In the data rows, zero lies at 7.5, halfway between 7 and 8.
Here are some points:
(10, 4, 10, 9, 11, 10, 10, 4)
(10, 5, 10, 11, 9, 10, 10, 8)
(4, 11, 3, 5, 4, 7, 7, 8)
(6, 10, 5, 4, 6, 4, 5, 10)
(3, 11, 4, 6, 3, 7, 7, 8)
(6, 8, 7, 8, 6, 8, 7, 8)
(11, 4, 11, 10, 11, 11, 11, 4)
(10, 4, 10, 9, 11, 7, 7, 8)
(4, 11, 4, 4, 5, 3, 4, 11)
(4, 10, 4, 7, 4, 6, 5, 10)
(6, 11, 4, 4, 6, 4, 4, 8)
(6, 9, 6, 4, 6, 5, 5, 10)
(10, 5, 10, 9, 11, 9, 10, 5)
(8, 7, 9, 9, 8, 7, 7, 8)
(4, 12, 3, 5, 4, 4, 4, 11)
(11, 4, 11, 11, 10, 10, 11, 4)
(10, 5, 11, 10, 10, 10, 11, 5)
(9, 5, 10, 11, 9, 11, 7, 8)
(10, 5, 10, 11, 9, 10, 11, 5)
(11, 4, 11, 10, 10, 11, 11, 4)
(3, 10, 5, 6, 3, 6, 4, 10)
(3, 11, 4, 6, 3, 5, 3, 11)
Then 14 other points, each followed by its number:
(10, 5, 11, 11, 9, 10, 10, 5) 0
(6, 10, 5, 4, 7, 4, 5, 10) 1
(4, 10, 5, 6, 3, 6, 5, 10) 2
(9, 5, 10, 11, 9, 10, 10, 5) 3
(10, 4, 11, 9, 11, 10, 10, 4) 4
(8, 7, 7, 6, 9, 6, 7, 8) 5
(11, 4, 11, 10, 11, 10, 11, 4) 6
(6, 10, 5, 4, 6, 4, 4, 10) 7
(8, 6, 9, 10, 8, 10, 9, 6) 8
(3, 11, 4, 6, 3, 5, 4, 11) 9
(10, 5, 11, 10, 10, 10, 11, 5) 10
(5, 10, 5, 4, 6, 4, 5, 11) 11
(7, 8, 8, 9, 7, 9, 8, 7) 12
(3, 11, 4, 6, 3, 7, 7, 8) 13
Which of these numbered points is nearest to each point below, looking only along the 3 directions in which the first points spread most? Its number follows each.
(11, 4, 12, 10, 10, 11, 11, 8) > 0
(4, 11, 3, 5, 4, 4, 3, 11) > 9
(9, 7, 8, 7, 9, 7, 7, 7) > 5
(10, 5, 10, 8, 11, 9, 10, 5) > 4
(11, 4, 11, 10, 11, 10, 11, 4) > 6
(6, 10, 5, 4, 6, 4, 5, 10) > 7
(8, 8, 6, 6, 8, 6, 6, 9) > 5
